One vector is turned by the same rotation once a step. Each row is the vector after some number of steps, and that number follows the row.
The counts run from 0 to 172.
[122 102 143 150 138 126  89 137  61 149 140 140 133  79 199 143 136 136
 155 121 168 121 130 127 152 138 154 129 139 103 101 131] | 13
[120 115 165 148 134 121  68 147 118 152 163 124  99  68 162 124 154 130
 130 111 134  76 151 116 179 127 143 104 122 102 155 139] | 11
[172 101 162 148 171 128 128 148 174  96 148  89 103 101  86 133 109 126
  99 120  98 137 168 117 126 130 136 128 146 154 168  90] | 133
[154 102 125 133 110 121 108 151 124 101 151  85 153 106 131 113 102  99
 100 100 160 129 133 143 109 144 150  63 146  81 169  93] | 120
[154 144 128 202 145 139 154 143 136 125 120 111 133 147  78 141 185 114
 148 125 134 135 155 109 130 114 146 175 167 145 106 131] | 46
[146 166 111 147 135 146 125 166 117 103 153 121 137 143 176  81 115 124
  98 143 146 123 135 111  83  95 150 122 134 103 121  65] | 54
[155  97 134  98 138 102 135 110 124 137 161  74 132 152 120 132 131 107
 132 150  82 123 178  86 157 102 137 154 132 169 106 103] | 152
[137 147 120 160 197 121 131 118 113 138 152 149 103 166 162 114 166 145
 103 116  98 149 170 154 105 145 171 155 140 111 119 153] | 72
[162 153 133 145 117 130 113 128 167  84 109  95 127 118  67 108 113  99
 144 137 152 129 136  78 150 119 142 110 134 169 126  78] | 43
[109 152 124 163 144 137 121 125  85 191 144 130 158 147 180 121 168 133
 127 119 136 131 171 118 158 149 167 135 104  79  95 139] | 162
[113  90 167 145 167 123 114 163  98 116 119 152 118 133 105 138 145 113
 152 139 128 144 147 105 169 167 188 178 160 149 107 161] | 26
[151 193 108 135 131 158  82 146 145 141 149 110 132 132 148 110 124 125
 116 143 157  86 167  92  92 125 128 102 124 112 175  96] | 56
[148 157 141 164 141 162 100 147 112 133 123 118 193 147 170  93  92 146
 107 142 121 170 149 122 137 175 116 149 131 104 102 117] | 143
[125 165 140 156 151 117  91 135 163 144 157 100 116 112 157 129 146  91
 105 108 114 131 152  89 143 100 145 132  85  77 157  99] | 159
[167 153 129 171 151 146  96  99 141 167 100  94 148 101 119 143 147 158
 150 140 117 129 174  97 164 151 104 134 120 172 110 131] | 148
[164 157 139  95 112 178 115 118  83 146 139 114 119  91 159  97 122 123
 156 146 148  95 148  89 180 163 118 116 112 138 105 107] | 167
[139 130 115 124 107 141 110 101 160 121 107  70 113  99 110 115 146 100
 120 108 108 117 114 119 136 185 199 111 141 174 163 125] | 108
[166 154 114 187 140 152 145 123 132 117 110 109 130 118  55 143 172 106
 141 133 168 125 157  91 140 131 141 165 146 152 105 120] | 45
[170 140 128 174 132 118 116 180 140 118 124 143 183 128 172 161 146 139
 108 135 161 107 134 146 129  91 172 104 143 103 101 117] | 34
[170 131 155 188 156 144 105 160 144 107 117 154 170 107 174 148 152 142
 122 121 170 116 111 137 125 122 168 127 135  97 101 120] | 33
[181 124 148  89 107 140  79 115 126 112 126 110 127 111 175 139  93 103
 144 114 117 138 114 110 151 166 172  75 135 136 151 114] | 17
[161 149 115 122 105 103 120 122 111 152 157 110 145 180 110  97 137 126
 155 134 110 133 196 122 134 117 124  75 164 152 125 121] | 61
[145 153 100 154 200 131 131  94  99 142 148 142  96 144 144 134 173 132
 103 124 126 128 164 129 111 167 161 170 134 109 140 151] | 71
[102 160 118 154 162 130 108 111 110 191 138 122 139 115 168 133 170 120
 124 121 155 127 162 103 149 141 162 134  84  72 113 122] | 161
[134 166 148 107 168 157  63 128  95 129 142 154 118 109 150  66 105 153
 119 125 158 110 178 139 140 145 116 133 114 120 110 159] | 77
[157 163 109 145 155  90 113 108 135  83 157 108  65 114 138 117 152  86
 123 135  97 146 145 111 124  95 121 153 167 137 154  94] | 68
[133 130 116 127 108 145  91 127  93 164 127 115 106 126 163 147 133 101
 135 111  87 168 137 121 140 109 149 188 150 185  90 137] | 1
[115 111 159 152 148 124  63 138  91 157 144 134 109  68 177 133 154 136
 160 120 161  93 136 118 164 144 141 113 128 102 128 148] | 12
[130 122 165 155 106 107 118 158 126 146 183 122  93  86 159 126 142 129
 104 109 121  81 166 125 177 110 152 113 129  87 153 118] | 10
[150  93 151 109 181 152  94 100 128 127 147  88 105 116 114  99 135  87
 131 140 114 148 135  69 138 131 136 176  92 148 102 115] | 154
[ 90  86 138 128 146  98  95 168 147 132 142 102  91  76 114 120 138 109
 131 125 155  92 149 126 119 102 176 126 138 158 149 105] | 114
[138 137 128  96  70 106  76 134 116 133 138  91 163  84 124 110 120 106
 111 116 161  74 148 143 163  99 128 114 130 117 132 142] | 101
[115 130 140 117 140 152 122 103 113 150 151  96  70 121 106 134 112  96
 107 100 118 143 152  81 160 173 191 159 112 126 158 126] | 5
[177 169 140 124 116 177 134 122 101 127 118 114 107  93 169 120 136 120
 183 105 110 152 135 134 158 118 121 142 148 156  76 120] | 169
[156 127 132 141 152 168 152 126 110 121 154 120 111 126 143 122 133  97
  93 111 130 162 139 100 131 107 144 203 106 105  79  87] | 156
[180 113 152 138 152 130 164 160 140  98 140  95 110 124  93 133  94 135
 100 134  94 153 178 132 129 131 145 138 173 163 140  80] | 132
[181 145 145 151  87 150 116 154 137 125 105 168 129 117 128 164 139 111
 125  94  91 163 156 145 161 126 169 116 151 168 101 131] | 21
[117 140 112 121  94 139  59 114 102 135  96  88 165  83 143 119 137  99
 155 114 159 121 107 137 146 138 140 156 153 143 103 166] | 103
[133 124  87 135  90  83  95 156 116 144 117 116 163 112 135 150 127 119
 114 159 112 125 176 134 143 138 131  89 186 175 150  84] | 126
[129 103 103 153 116 162 156 121 135 126 108 120 114  86  99 118 171 139
  98 102 140 122 130 147 120 170 203 150 129 174  92 115] | 110
[141 139 130  87 106 137 114 114 100 145 150 101 121  96 161  80 116 126
 151 146 145  92 145  90 184 151 129  83 108 131 116  83] | 166
[157 122 118 184 114 167  74 156 119 133 104 136 176  86 143 118 155 128
 109 105 139 149 148 159 116 171 117 104 154 136 126 139] | 123
[151  95 174 132 147  96 151 166 132  65 145 119 117 126 124 119 109 110
 111 145 142 117 124 104 159 124 186 133 155  93 137  88] | 29
[126  97 171 141 150  92 146 180 120  73 142 128 122 133 131 119 109 108
 131 133 130 155 114 113 156 119 197 143 161 112 109  98] | 28
